101; 78; 115; 90; 134; 133; 75; 79; 105; 112; 86; 133; 97
123; 79; 112; 92; 114; 76; 93; 121; 116; 116; 99; 93; 88
100; 61; 126; 81; 158; 158; 55; 61; 106; 119; 74; 158; 94
112; 120; 98; 114; 84; 77; 126; 129; 108; 102; 119; 80; 108
130; 68; 115; 87; 120; 66; 87; 126; 120; 120; 97; 91; 82
:
133; 97; 101; 78; 115; 90; 134; 133; 75; 79; 105; 112; 86
93; 88; 123; 79; 112; 92; 114; 76; 93; 121; 116; 116; 99
158; 94; 100; 61; 126; 81; 158; 158; 55; 61; 106; 119; 74
80; 108; 112; 120; 98; 114; 84; 77; 126; 129; 108; 102; 119
91; 82; 130; 68; 115; 87; 120; 66; 87; 126; 120; 120; 97

84; 99; 97
101; 107; 120
137; 51; 114
98; 121; 129
127; 46; 101
89; 68; 79
93; 109; 114
:
99; 97; 84
107; 120; 101
51; 114; 137
121; 129; 98
46; 101; 127
68; 79; 89
109; 114; 93

114; 117; 93; 103; 112; 83; 105; 115; 106; 114; 99; 104; 90
116; 110; 107; 102; 112; 101; 128; 120; 124; 107; 86; 100; 92
54; 62; 130; 115; 69; 168; 54; 46; 62; 77; 161; 115; 168
:
104; 90; 114; 117; 93; 103; 112; 83; 105; 115; 106; 114; 99
100; 92; 116; 110; 107; 102; 112; 101; 128; 120; 124; 107; 86
115; 168; 54; 62; 130; 115; 69; 168; 54; 46; 62; 77; 161

68; 102; 129; 110; 165; 97; 137; 53
86; 100; 113; 110; 119; 97; 115; 77
86; 100; 113; 109; 128; 97; 119; 74
56; 89; 150; 110; 170; 97; 138; 74
:
137; 53; 68; 102; 129; 110; 165; 97
115; 77; 86; 100; 113; 110; 119; 97
119; 74; 86; 100; 113; 109; 128; 97
138; 74; 56; 89; 150; 110; 170; 97

69; 128; 87; 100; 87; 67; 103; 91; 77; 100; 84; 99
104; 93; 94; 116; 105; 103; 101; 79; 102; 136; 60; 138
45; 145; 83; 93; 69; 50; 111; 88; 76; 104; 85; 91
111; 113; 116; 122; 75; 97; 124; 105; 110; 166; 55; 127
67; 133; 90; 105; 66; 43; 113; 104; 82; 98; 83; 90
101; 92; 98; 124; 101; 109; 108; 84; 109; 146; 36; 143
:
84; 99; 69; 128; 87; 100; 87; 67; 103; 91; 77; 100
60; 138; 104; 93; 94; 116; 105; 103; 101; 79; 102; 136
85; 91; 45; 145; 83; 93; 69; 50; 111; 88; 76; 104
55; 127; 111; 113; 116; 122; 75; 97; 124; 105; 110; 166
83; 90; 67; 133; 90; 105; 66; 43; 113; 104; 82; 98
36; 143; 101; 92; 98; 124; 101; 109; 108; 84; 109; 146

103; 96; 107; 79; 108; 103; 95; 87; 137
104; 110; 107; 88; 111; 100; 105; 88; 125
112; 95; 101; 95; 85; 102; 96; 96; 103
130; 100; 92; 75; 35; 109; 88; 84; 104
123; 108; 96; 82; 50; 108; 88; 82; 105
91; 83; 91; 110; 113; 97; 121; 101; 78
118; 94; 104; 73; 97; 105; 107; 94; 102
:
87; 137; 103; 96; 107; 79; 108; 103; 95
88; 125; 104; 110; 107; 88; 111; 100; 105
96; 103; 112; 95; 101; 95; 85; 102; 96
84; 104; 130; 100; 92; 75; 35; 109; 88
82; 105; 123; 108; 96; 82; 50; 108; 88
101; 78; 91; 83; 91; 110; 113; 97; 121
94; 102; 118; 94; 104; 73; 97; 105; 107
